Each row of this table is followed by its label. One hidden rule gives the labels. It looks at one to three of the table's principal directions, none of them among the few with the most spread.
array([-0.01, -2.47, 1.20, -1.41, 0.85, -1.52, 0.47, -1.19, -1.97, -0.25, 1.10, -1.36, -0.60, -0.05, -0.50, -0.19, 0.38, -0.86, 0.82, -0.45, 0.23, 0.26, -0.30, 0.29, -0.49, 1.28, -1.46, 0.15, -1.64]) 5
array([0.27, -3.40, 1.20, -1.82, 0.24, -1.21, 0.62, -1.00, -0.06, 0.12, 0.50, -1.75, -0.94, -0.90, 0.15, -1.67, 0.17, -2.27, 0.31, -0.31, 0.30, -0.05, 0.19, 0.39, -0.81, 1.48, -1.18, 0.59, -1.55]) 6
array([-0.90, -1.32, 0.77, -0.30, 0.72, 0.20, -0.42, -0.71, -0.18, 0.67, 0.89, -0.39, 0.60, 0.75, 0.07, -0.30, 0.04, 0.23, -0.95, 0.09, -0.01, -0.24, 0.22, -0.09, -0.25, -0.11, -0.13, 0.03, -0.72]) 6
array([-0.17, 0.48, 1.32, 0.20, 0.33, 2.53, -1.20, 0.14, 0.63, 1.63, 0.88, 1.04, 0.57, 2.26, 0.28, 0.19, -1.24, 2.23, 0.45, 0.69, -1.08, 0.37, 1.84, -0.34, 0.96, -0.33, 0.87, 1.48, -0.66]) 3
array([0.32, -0.24, 0.95, 2.86, -0.46, 1.23, -1.26, -0.81, -0.12, -0.08, -1.49, 0.61, 1.61, 2.33, -1.74, 0.08, 0.92, 2.53, -0.42, 1.34, -0.69, 1.13, -0.83, 0.38, 0.73, -0.66, 0.00, -1.09, -1.05]) 7
array([1.73, 0.82, -0.07, 1.38, -1.13, 0.02, -0.57, -0.83, 0.40, -0.29, -2.83, -0.40, -0.13, 1.19, -1.20, 0.32, 0.18, -0.21, 1.08, 0.59, 0.28, 0.57, 0.44, 0.89, -0.05, 1.18, -1.08, -1.20, -0.79]) 6
array([1.55, -1.05, -0.31, -2.98, 1.14, -1.66, -0.23, 0.08, -0.28, 1.31, 0.62, -2.62, -0.49, -0.02, -0.08, -0.67, 0.74, -2.81, 1.50, -0.68, 0.63, -0.33, 1.15, 1.36, -0.78, 2.00, -3.09, 0.97, -0.26]) 2
array([-0.52, 1.04, -1.28, -1.43, 1.16, 0.85, -1.89, 0.88, 1.44, 1.22, 1.57, -0.72, 1.82, 1.72, 0.52, 0.25, 1.00, -0.54, -1.72, 0.33, -0.45, -0.69, 1.25, 1.89, -1.38, -0.31, -0.80, -0.70, 1.38]) 3
array([0.71, -2.46, 2.17, 0.81, -0.15, -0.50, 0.26, -1.68, -0.93, 0.56, -1.51, -2.18, -0.96, 0.16, -0.78, -0.75, -0.05, -0.11, 1.36, -0.32, 1.55, 0.83, 0.61, -0.68, -0.47, 1.34, -0.69, 0.66, -3.47]) 0
array([-2.05, -5.30, 2.31, -0.36, 1.41, -1.02, 0.20, -2.20, 0.08, -0.96, 0.12, -2.69, 1.08, -0.09, -0.82, -2.27, 1.07, -0.11, -4.31, 0.52, 1.36, -0.44, -2.54, -0.87, -1.94, -0.37, 0.45, -1.38, -2.38]) 7
array([-0.39, -0.08, -1.37, -2.59, 1.36, -3.33, 2.21, 0.63, -2.32, -0.44, 1.48, -1.36, -0.19, -2.52, 0.76, -0.12, 1.05, -2.92, 0.33, -1.73, 1.35, -0.85, -1.18, -0.44, -0.22, 0.57, -1.33, 0.43, 1.36]) 6
array([1.26, -0.63, 1.13, -2.76, 0.46, -0.04, -0.01, -0.65, -0.62, 2.15, 1.28, -0.50, -1.57, 0.68, 0.33, -0.08, -1.16, -1.13, 3.03, -0.71, -1.12, 0.54, 2.23, 0.89, 0.29, 2.03, -3.13, 2.77, -1.26]) 4
array([-0.03, 0.51, 0.10, -0.37, 0.02, -1.23, 1.22, 0.50, -2.24, -1.33, 0.78, -0.04, -1.29, -1.99, -0.15, 0.94, 0.47, 0.28, 1.38, -1.04, 0.54, 0.93, -1.31, -0.97, -0.18, -0.35, 0.61, 0.10, -0.34]) 4
array([-0.02, 1.86, -1.05, -2.91, 0.83, 0.24, 0.56, 0.72, 0.65, 1.13, 2.39, 0.33, 0.48, 0.31, 1.66, 0.34, -0.58, -1.38, 0.17, -0.58, -1.49, -0.82, 1.10, 1.23, -0.07, 1.01, -1.45, 0.88, 1.82]) 5
array([0.29, 2.93, -1.67, 0.03, -0.36, 0.12, 0.27, 1.00, 0.84, -0.40, -0.37, 0.39, -0.11, -0.77, 0.59, 1.01, -0.13, -0.14, -0.25, -0.34, 0.14, -0.48, -0.22, 0.05, -0.29, -0.34, 0.44, -0.73, 1.65]) 0
array([-0.74, 1.77, -0.79, 0.09, 1.24, 0.28, -0.54, 0.73, 0.42, 0.35, 0.59, -0.95, 1.04, 0.04, 0.28, 0.86, 0.39, 1.18, -2.05, -0.23, 1.24, -1.00, -0.79, -1.15, -0.48, -1.24, 1.25, -1.09, 0.92]) 3
array([-0.09, -5.40, 2.65, -0.17, -0.01, -1.04, 0.06, -2.30, -0.83, -1.24, -1.30, -1.05, -0.53, 0.60, -1.62, -2.10, -0.02, -0.69, -0.57, 1.03, 0.36, 0.50, -0.77, -0.26, -0.24, 1.05, -0.28, -0.27, -2.74]) 3
array([-0.65, 0.43, 0.66, -0.05, 0.44, 1.03, -0.17, -0.54, -0.53, 0.12, 2.75, 0.96, 0.67, 0.87, 0.06, 1.13, 0.27, 2.16, -0.37, 0.05, -2.39, 0.58, -1.30, 0.90, 0.05, -0.27, -0.76, -0.51, -0.24]) 6
array([0.29, 1.05, -0.90, -0.04, -0.93, 0.28, 0.59, -0.14, 0.99, -0.12, 0.20, 1.42, -0.36, -0.22, 0.94, 0.34, -0.99, -0.88, 0.39, 0.06, -1.28, -0.78, 0.44, 0.73, 0.69, 0.81, -0.20, -0.46, 1.21]) 5
array([1.20, 2.99, -1.53, 1.07, -1.90, 0.24, 1.20, 1.14, -0.07, 0.34, -0.20, 2.91, -1.68, -1.68, 1.06, 1.18, -1.33, -0.27, 3.36, -0.75, -1.32, 0.10, 0.89, -0.14, 2.26, 0.10, -0.03, 1.35, 1.71]) 1
array([0.47, -0.33, -0.13, 0.32, -0.35, -0.62, 0.55, -0.40, -1.01, 0.93, 0.17, 0.88, 0.15, 0.18, -0.23, -0.19, 0.39, -0.52, 1.73, -0.32, -1.22, 0.62, 0.10, 1.08, 1.07, 0.56, -2.54, 1.31, 0.06]) 1
array([-1.61, -1.24, -0.40, -3.24, 3.02, -0.72, -1.20, 0.72, -0.34, 0.66, 3.40, -1.84, 1.69, 0.67, 0.30, -0.24, 1.26, -0.52, -2.89, -0.12, 0.52, -1.32, -0.50, 0.14, -1.28, -0.83, -0.17, -0.53, 1.15]) 4
array([0.06, 0.21, -2.31, -3.02, 0.51, -1.36, 0.03, 1.29, 0.56, 0.08, 2.10, 0.03, -0.90, -1.31, 1.57, 0.20, -0.45, -3.38, 0.48, -0.68, -0.18, -1.88, 1.50, 1.32, -0.34, 0.93, -0.67, 0.16, 2.57]) 2
array([-0.18, -1.44, 0.75, 0.72, -0.71, -0.95, 1.79, -0.68, -1.02, -1.62, -0.61, 0.49, -0.50, -1.22, -0.30, -0.69, -0.05, -0.02, 0.34, -0.11, -0.28, 0.63, -1.65, -0.30, 0.35, 0.34, 0.09, 0.27, -0.65]) 4
array([0.23, 2.53, -0.85, 0.29, -0.77, 0.89, 0.70, 1.25, 0.05, -0.61, 0.50, 2.25, 0.43, -0.11, 0.41, 0.60, -0.07, 0.94, 0.84, 0.11, -1.82, 0.79, -0.44, 0.55, 0.91, -0.55, 0.32, 0.57, 1.69]) 5
array([-0.09, 2.83, -2.16, 2.43, -0.99, 0.30, 0.54, 0.98, 1.05, -1.77, 0.89, 1.19, 0.00, -1.86, 0.75, 1.95, 0.28, 1.57, -0.96, -0.18, -0.71, -0.99, -2.52, 0.16, 0.28, -0.99, 1.93, -2.81, 2.07]) 4
array([0.36, 0.81, -1.76, 0.33, -0.81, -1.41, 1.06, 0.70, -0.54, 0.04, -1.59, 0.98, 0.17, -0.74, 0.38, -0.48, 0.20, -2.42, 1.32, -0.42, 0.44, -0.25, 0.98, 0.64, 0.88, 0.40, -1.11, 0.98, 1.67]) 2
array([-0.07, 1.33, 0.32, 0.48, -0.23, 1.19, 0.46, 0.31, 0.45, -0.10, 0.12, 0.88, 0.32, 0.39, 0.51, 0.29, -0.81, 1.30, -0.01, 0.23, -0.58, 0.07, 0.03, -0.61, 0.69, -0.17, 1.28, 0.24, 0.23]) 0
array([-0.93, -1.33, 1.33, 1.43, -0.31, 0.26, 0.10, -0.63, -1.76, 0.10, -0.33, 1.19, 0.23, 0.68, -0.44, -0.21, -0.13, 0.96, 0.73, 0.19, 0.08, 0.92, 0.55, -0.91, 0.96, -0.62, 0.85, 0.82, -1.30]) 5
array([0.28, -1.63, 0.46, -1.27, -0.12, -0.22, -0.35, -0.47, -0.24, 0.50, -0.14, 0.72, 0.25, 1.17, -0.40, -1.15, 0.01, -1.51, 0.71, 0.59, -1.11, 0.37, 1.14, 1.07, 0.54, 0.74, -1.57, 0.91, 0.03]) 3
array([-0.19, 1.76, -1.04, 0.27, -0.65, -0.07, 1.62, 0.83, -0.70, 0.36, 1.28, 2.32, 0.59, -0.91, 1.02, 0.25, 0.21, -0.21, 1.26, -0.63, -1.89, 0.38, -0.49, 0.50, 1.62, -0.31, -0.87, 1.15, 1.77]) 7
array([0.26, 1.24, -0.36, 1.35, -0.32, 0.76, -0.16, 0.06, 0.39, 0.53, 0.50, -0.03, 0.53, 0.32, 0.28, 0.82, 0.39, 1.06, 0.40, -0.22, -0.65, 0.26, -0.06, 0.99, -0.13, 0.12, -0.60, -0.26, -0.19]) 4
array([-0.75, 0.97, -1.63, -0.09, -0.30, 0.69, -1.14, 1.20, 0.12, 1.15, 1.92, 3.03, 0.03, 0.09, 0.73, 0.77, -0.33, -0.10, 0.65, 0.04, -1.94, -0.43, 1.27, 0.88, 1.39, -1.40, -0.36, 0.93, 2.41]) 5
array([-0.31, 0.37, 1.12, 0.07, 0.41, -0.41, 1.17, 0.23, -1.54, -0.66, -0.07, -0.67, -0.86, -1.56, -0.07, 0.32, -0.14, 1.16, 0.26, -0.77, 1.64, 0.56, -1.17, -2.79, 0.18, -0.83, 2.14, 0.28, -1.09]) 7
array([0.76, 2.01, -0.16, 1.35, -0.90, 1.72, -0.94, 0.47, 0.75, 0.85, 0.67, 1.06, -0.57, 0.28, 0.32, 1.43, -0.39, 1.67, 1.46, -0.01, -1.13, 0.47, 0.75, 0.31, 0.57, -0.29, 0.44, -0.18, -0.12]) 5
array([0.12, 0.30, 0.31, 0.31, -0.55, 0.73, 0.33, -0.13, 1.17, -0.53, 0.26, 0.32, -0.13, -0.65, 0.11, -0.14, 0.07, 0.82, -0.83, 0.19, -1.03, 0.31, -1.45, 0.02, -0.24, -0.33, 0.37, -0.70, 0.00]) 2
array([-0.48, -2.87, 1.77, 1.74, -0.60, 0.63, -0.54, -1.59, -0.31, -0.14, -0.50, 0.56, 0.38, 1.24, -0.98, -0.86, 0.15, 1.06, -0.22, 0.91, -0.89, 0.88, -0.24, 0.50, 0.25, 0.03, -0.28, -0.04, -1.96]) 3
array([0.60, 0.42, -0.14, -0.91, 0.94, -0.57, -0.41, -0.20, 0.43, 0.67, -1.15, -2.01, -0.01, 0.40, -0.37, -0.07, -0.05, -0.55, -0.62, -0.17, 1.67, -0.67, 0.27, -0.56, -0.68, 0.49, -0.72, -0.20, -0.24]) 3
array([-1.24, -0.56, 0.49, 1.18, 0.75, 0.55, 0.10, 0.11, 0.25, -0.30, 1.71, -0.71, 0.76, -0.79, 0.34, 0.22, 0.59, 2.13, -2.05, -0.16, 0.31, -0.40, -2.04, -1.03, -0.37, -1.33, 1.82, -0.95, -0.44]) 2
array([2.06, 2.01, -0.20, 1.89, -1.45, 2.34, -3.08, 1.00, 0.89, 1.71, -1.97, 1.09, -1.01, 2.20, -0.76, 1.20, -0.79, 1.13, 3.36, 0.83, 0.09, 1.03, 4.04, 0.57, 0.88, -0.09, 0.56, 0.81, -0.63]) 6
array([0.68, 2.61, -2.14, -1.12, 0.30, -0.54, -0.54, 1.59, -0.04, 0.97, -0.50, 0.29, -0.02, 0.02, 0.43, 0.69, -0.07, -1.57, 1.12, -0.46, 0.85, -0.70, 1.83, 0.15, 0.45, -0.10, -0.57, 0.67, 2.19]) 0
array([0.33, 3.05, 0.80, 4.07, -2.03, 2.33, 0.48, -0.46, 1.50, -0.69, -4.11, 1.13, 0.15, 0.44, -0.44, 0.52, -1.07, 3.03, -0.63, 0.67, 0.72, 1.02, -0.59, -2.03, 0.46, -1.05, 2.70, -0.88, -1.04]) 2
array([0.53, 0.64, -0.70, 0.63, -0.55, 1.18, -1.03, -0.06, 2.23, 0.28, -0.30, -0.33, 0.74, 1.23, 0.39, 0.07, 0.00, -0.26, -0.70, 0.67, -0.63, -0.58, 0.98, 1.79, -0.75, 0.78, -0.23, -1.23, 0.31]) 0
array([0.61, -1.50, 1.08, 0.39, -0.73, 0.40, -0.57, -0.52, -0.06, 0.28, -1.72, 0.49, -0.20, 1.17, -0.76, -1.07, -0.39, -0.48, 1.10, 0.79, 0.02, 0.75, 1.51, 0.01, 0.66, 0.46, -0.02, 0.88, -1.06]) 7
array([1.18, -2.22, 1.29, -1.13, 0.12, 0.07, -0.62, -1.14, -0.21, 1.33, 1.08, -0.20, -0.28, 1.34, -0.56, -0.70, 0.03, -0.56, 1.75, 0.36, -1.83, 0.57, 0.75, 1.59, 0.63, 1.61, -2.80, 0.98, -1.26]) 6
array([-1.10, -3.72, 1.52, -2.50, 1.61, -1.27, -0.55, -0.69, -0.73, -0.98, 0.94, -2.40, 0.17, -0.35, -0.96, -1.48, 1.44, -0.93, -2.49, 0.21, 1.16, 0.27, -1.44, -0.55, -2.11, -0.47, 0.28, -0.89, -1.40]) 2
array([-1.16, -1.80, -0.34, 0.53, -0.65, 0.10, 0.68, -0.35, 1.23, -0.99, 0.88, 1.53, 0.47, -0.66, 0.72, -1.05, -0.32, -0.50, -1.70, 0.59, -1.60, -0.85, -1.09, 0.82, 0.34, -0.27, 0.49, -0.51, 1.10]) 1
array([0.75, 0.04, -0.29, -1.26, -0.14, 0.59, -0.18, 0.39, 0.47, 1.31, 1.63, 0.53, 0.04, 0.90, 1.01, -0.13, -0.44, -1.19, 1.92, -0.09, -1.65, -0.09, 2.17, 1.94, 0.50, 1.47, -1.56, 1.38, 0.41]) 3
array([0.54, 0.65, -0.49, -0.99, -0.13, 1.00, -1.87, 0.00, 0.51, 0.67, 1.29, 0.93, 0.13, 1.89, -0.02, 0.95, -0.05, -0.36, 0.73, 0.62, -1.75, -0.03, 1.77, 1.96, -0.09, 0.62, -0.96, -0.86, 0.58]) 5
array([1.40, 2.56, -1.97, -0.70, -0.46, 1.26, -1.94, 1.59, 1.91, 1.60, 0.07, 0.99, -0.17, 1.16, 0.66, 0.78, -0.65, -1.01, 1.49, 0.37, -0.76, -0.76, 3.01, 1.48, 0.59, 0.33, -0.47, 0.33, 2.10]) 5
array([1.07, 2.97, -1.59, -0.15, -0.67, -0.20, 1.50, 1.47, -0.22, 0.02, 0.72, 2.06, -0.67, -1.45, 0.84, 0.89, -0.72, 0.09, 2.21, -0.67, -1.46, -0.12, -0.54, -0.02, 2.01, 0.04, -0.52, 1.25, 2.36]) 2
array([-1.25, -2.84, 2.07, -0.04, 0.95, 0.20, -0.40, -1.43, -0.70, 0.02, 0.88, -1.09, 0.51, 0.83, -0.55, -0.61, 0.32, 1.07, -1.54, 0.30, 0.27, 0.32, -0.69, -0.56, -0.78, -0.22, 0.37, -0.34, -2.17]) 6
array([-0.62, 0.62, 0.10, 0.69, -0.37, 0.25, 0.40, -0.19, -0.52, -0.74, 0.37, 0.73, -0.64, -0.57, 0.35, 0.97, -0.60, 0.86, 0.05, -0.27, -0.03, 0.02, -0.30, -0.62, -0.04, -0.34, 1.21, -0.51, -0.23]) 5
array([1.28, 0.05, 0.18, -1.33, 0.99, -1.09, 0.05, 0.01, -0.37, -0.18, -0.63, -2.70, -0.47, -0.05, -0.57, 0.09, 0.29, -0.63, 0.47, -0.34, 1.75, -0.25, -0.12, -0.30, -0.87, 1.24, -0.57, -0.30, -0.76]) 4
array([0.45, 1.23, -1.08, -1.17, -0.13, 0.02, -0.10, 0.72, -0.31, 0.42, 1.95, 1.37, -0.47, -0.09, 0.72, 0.97, -0.30, -0.66, 1.62, -0.33, -1.66, -0.19, 0.82, 1.20, 0.72, 0.49, -0.97, 0.34, 1.42]) 2
array([0.99, 3.53, -0.91, 1.60, -1.39, 1.77, -0.78, 0.73, 0.94, 1.02, -1.45, 2.17, -0.41, 0.84, 0.17, 1.33, -1.11, 1.13, 1.72, 0.23, -0.79, 0.38, 1.71, -0.11, 1.31, -0.44, 0.34, 0.45, 0.94]) 0
array([-2.36, -2.25, 1.08, -1.10, 1.43, -1.27, 1.76, -0.25, -2.26, -0.20, 2.85, -0.36, 0.40, -1.78, 0.87, -0.62, 0.57, -0.02, -1.23, -1.11, 0.52, -0.14, -1.65, -1.73, -0.01, -0.96, 0.95, 0.77, -0.57]) 0
array([0.77, -0.13, 0.03, -0.48, -0.02, 0.57, -0.79, -0.10, 0.73, 1.36, 0.90, -0.17, -0.11, 0.67, 0.41, 0.04, -0.18, -0.55, 0.93, 0.07, -0.69, -0.36, 1.32, 0.75, 0.40, 0.83, -0.74, 0.03, -0.16]) 7
array([-1.85, -0.77, 0.57, 0.89, 1.26, 0.95, -1.49, 0.57, -0.58, 0.18, 0.74, 0.20, 1.99, 1.45, -0.61, -0.18, 0.91, 2.15, -2.25, 0.72, 0.64, 0.25, -0.28, -0.93, -0.10, -2.31, 1.95, -0.12, -0.01]) 1
Which label does each new row get?
array([-0.66, -2.39, 3.39, 0.18, 1.14, 1.31, -1.29, -1.44, -0.87, 0.90, 0.03, -1.78, 0.74, 2.18, -1.30, -0.64, 0.48, 2.41, -0.88, 0.57, 0.74, 1.54, 0.16, -1.15, -0.96, -0.41, 0.56, 0.37, -3.69]) ~ 4
array([0.87, -2.28, -0.43, -3.70, 0.67, -3.24, 1.25, 0.21, -0.62, -0.76, -0.43, -2.59, -1.91, -2.62, 0.09, -1.59, 0.38, -4.48, 0.69, -1.01, 2.01, -0.64, 0.01, -0.22, -1.27, 1.54, -1.36, 0.67, 0.09]) ~ 2
array([-1.25, -1.18, 1.81, 2.11, 0.22, 0.24, 0.37, -1.39, -0.42, -0.56, -1.99, -0.49, 1.22, 0.36, -1.26, -0.85, 0.56, 2.18, -2.67, 0.56, 1.22, 0.60, -2.37, -2.29, -0.03, -1.56, 1.38, -0.91, -1.68]) ~ 4
array([-1.90, -1.94, 1.76, 0.28, 1.04, 1.30, -0.61, -0.62, 0.13, 0.55, 1.85, -0.48, 1.12, 0.83, 0.18, -0.52, 0.23, 1.99, -2.20, 0.27, -0.22, 0.25, -0.51, -0.59, -0.76, -1.16, 1.15, 0.16, -1.50]) ~ 7
array([-0.75, 0.72, -0.74, -0.88, 0.53, -0.14, -0.31, 0.70, -0.25, 0.85, 1.66, 0.39, -0.13, -0.88, 0.77, 0.56, 0.23, -0.43, -0.27, -0.66, 0.08, -0.54, 0.26, -0.64, 0.11, -0.98, 0.41, -0.01, 0.96]) ~ 4
array([-0.64, 5.26, -1.69, 0.89, -0.07, 1.21, 0.67, 1.63, 0.24, -0.11, -0.29, 1.63, 1.58, 0.19, 0.72, 1.53, 0.15, 1.83, -0.96, -0.34, -0.32, 0.31, -0.68, -0.57, 0.24, -1.68, 1.09, -0.16, 2.35]) ~ 6
array([0.00, 1.79, -0.52, 2.14, -1.44, 0.74, 1.46, 0.16, 0.90, -1.16, -0.24, 1.06, -0.18, -1.38, 0.96, 0.69, -0.44, 0.98, -0.08, -0.21, -0.58, -0.13, -1.22, -0.31, 0.40, -0.08, 1.68, -1.10, 0.43]) ~ 0
array([0.05, 1.71, -1.67, 0.51, -0.64, -0.20, 1.73, 0.45, 0.75, -0.65, 0.43, 2.00, 1.11, -0.62, 0.78, -0.06, -0.06, -0.18, -0.47, 0.07, -2.09, -0.66, -1.75, 1.07, 1.37, 0.12, -0.97, -0.18, 2.67]) ~ 7
array([1.25, 1.34, -1.69, -2.80, -0.03, -1.78, 0.93, 1.30, -1.00, 0.66, 0.45, 0.00, -1.30, -1.32, 0.94, 0.15, -0.10, -3.51, 3.02, -1.24, 0.23, -0.20, 1.99, 0.87, 0.28, 1.43, -1.94, 1.75, 1.57]) ~ 3
array([1.07, 0.19, 0.55, 1.38, -0.29, 0.10, -0.10, -0.79, 0.09, 0.40, -1.10, -1.26, -0.38, 0.31, -0.59, 0.45, 0.03, 0.89, 0.90, -0.14, 0.51, 0.33, -0.20, 0.15, -0.16, 0.82, -0.91, -0.22, -1.53]) ~ 4
array([-1.05, -0.46, -0.31, -0.86, 0.10, 0.09, 0.11, 0.21, -0.54, -0.10, 3.13, 1.41, -0.05, -0.59, 0.84, 0.54, 0.30, -0.07, 0.02, -0.34, -2.00, 0.05, -0.40, 1.07, 0.01, -0.39, -0.33, -0.05, 0.75]) ~ 0
array([2.20, 2.09, -0.25, 0.74, -1.55, 1.37, -0.84, 0.34, 0.76, 0.82, -1.56, 1.74, -1.12, 1.20, -0.33, 0.75, -1.31, 0.36, 3.07, 0.57, -1.19, 0.62, 2.09, 0.58, 1.62, 0.89, -0.53, 0.77, 0.27]) ~ 7
array([1.17, 1.47, -0.48, 0.91, -0.94, -0.30, 0.55, 0.15, 0.39, -0.58, -2.73, -0.51, -0.31, -0.32, -0.40, -0.04, 0.01, -0.55, 0.71, -0.03, 1.14, 0.37, 0.13, -0.20, -0.20, 0.52, 0.04, -0.28, -0.08]) ~ 4
array([-0.36, 2.82, -1.02, -0.13, -0.04, 1.18, -0.48, 1.12, 0.08, 0.89, 2.24, 1.52, -0.07, -0.23, 1.05, 1.74, -0.09, 1.05, 0.62, -0.60, -1.30, 0.05, 0.53, 0.22, 0.32, -0.94, 0.36, 0.04, 1.27]) ~ 0
array([-1.07, 0.45, 0.14, 0.53, -0.22, 1.09, 0.44, -0.35, 0.81, -0.81, 0.69, 1.09, 1.15, 0.69, 0.67, 0.11, -0.42, 0.91, -1.76, 0.59, -1.16, -0.38, -0.64, 0.21, 0.00, -0.17, 1.30, -1.14, 0.52]) ~ 5
array([-0.44, -1.20, 1.23, 0.71, -0.37, 0.82, -0.81, -0.75, -0.23, 0.08, -0.85, 0.66, 0.59, 1.42, -0.85, -0.62, 0.30, 0.63, -0.31, 0.81, -0.46, 1.09, 0.44, 0.11, -0.04, -0.46, 0.12, 0.05, -1.15]) ~ 0
array([-0.82, -2.95, 0.76, -0.34, -0.09, -0.37, -0.07, -0.43, 0.19, -0.82, -0.54, -0.28, 0.25, 0.10, -0.19, -1.69, 0.22, -1.24, -1.09, 0.63, 0.38, 0.08, 0.34, 0.26, -0.70, 0.03, 0.64, 0.14, -0.63]) ~ 7
array([-0.20, -0.06, -0.91, -2.07, 1.23, -0.94, -0.56, 1.11, -1.04, 0.82, 1.82, -0.45, 0.36, -0.08, 0.36, 0.07, 0.82, -1.50, 0.50, -0.51, 0.36, -0.38, 1.02, 0.38, -0.06, -0.14, -0.62, 0.64, 1.10]) ~ 7
array([2.20, 1.34, 0.09, -0.08, -0.78, 0.37, -0.65, 0.11, 0.65, 0.92, -1.62, -0.13, -1.39, 0.02, -0.66, 0.27, -0.44, -0.13, 2.10, 0.07, 0.04, 0.56, 0.79, -0.39, 0.73, 0.57, -0.81, 0.34, -0.36]) ~ 2
array([-0.46, 2.42, -0.44, 1.22, -0.34, 1.31, 0.16, 0.43, 0.49, -0.12, 0.34, 0.91, 0.36, 0.14, 0.70, 1.27, -0.55, 1.70, -0.37, -0.09, -0.39, -0.08, -0.10, -0.36, 0.13, -0.59, 1.37, -0.52, 0.50]) ~ 5
array([-0.01, -0.17, 0.03, -0.35, 0.54, 0.75, -1.01, -0.48, 1.02, 1.67, -0.04, -0.04, 0.96, 1.84, 0.17, -0.37, -0.53, -0.26, -0.61, 0.53, -0.30, -0.88, 1.42, 0.39, 0.52, 0.41, -0.87, 0.26, 0.27]) ~ 6
array([-0.68, -2.55, 1.07, -0.85, 0.75, -0.79, 0.44, -0.59, -0.85, -0.76, 0.78, -0.51, 0.59, 0.01, -0.65, -1.15, 0.77, -0.04, -1.07, 0.30, -0.38, 0.41, -1.55, 0.13, -0.30, -0.09, -0.51, 0.16, -0.60]) ~ 6
array([-0.80, 0.19, -0.88, 0.27, 0.05, -1.67, 1.46, 0.04, -1.14, -0.77, -0.87, -0.13, 0.21, -1.33, 0.21, -0.14, 0.45, -1.20, -0.49, -0.71, 1.25, -0.32, -0.79, -0.59, -0.15, -0.27, -0.06, -0.05, 0.65]) ~ 5
array([0.96, 2.83, -1.22, 3.27, -1.80, 1.05, -0.20, 0.42, 0.54, -0.79, -2.32, 1.97, 0.34, 0.85, -0.48, 1.24, -0.34, 1.47, 1.13, 0.67, -0.65, 0.47, 0.17, 0.78, 1.05, -0.16, 0.48, -0.79, 0.89]) ~ 6
array([0.36, 0.40, -0.17, 0.78, -0.64, -0.51, 0.94, -0.15, -0.60, -0.79, -0.25, 0.27, -1.24, -1.15, 0.24, 0.75, -0.69, 0.14, 1.23, -0.50, 0.26, -0.15, -0.30, -0.41, 0.40, 0.51, 0.41, -0.08, -0.22]) ~ 6
array([0.81, 0.91, -0.27, 1.83, -0.38, 0.36, -0.97, -0.61, 1.27, -0.70, -2.48, -1.91, 0.11, 0.89, -0.75, 0.74, 0.12, 0.65, -0.95, 0.49, 1.73, -0.43, 0.04, 0.28, -1.43, 0.62, 0.65, -2.28, -0.98]) ~ 5
array([-0.64, 2.31, -0.30, 0.55, -0.19, 1.31, 0.16, -0.27, 1.02, -0.49, 0.45, 0.90, 0.39, 0.51, 0.70, 1.35, -0.96, 1.51, -1.45, 0.20, -0.76, -0.63, -0.55, -0.28, -0.18, -0.25, 1.30, -1.57, 0.67]) ~ 5
array([-0.19, 0.03, -1.99, -3.36, 0.66, -2.05, 0.86, 1.26, -0.08, -1.36, 1.01, -0.47, -0.09, -1.42, 0.72, -0.56, 0.69, -3.43, -0.60, -0.48, 0.09, -0.80, -0.17, 1.41, -1.28, 0.61, -0.91, -0.11, 2.44]) ~ 4
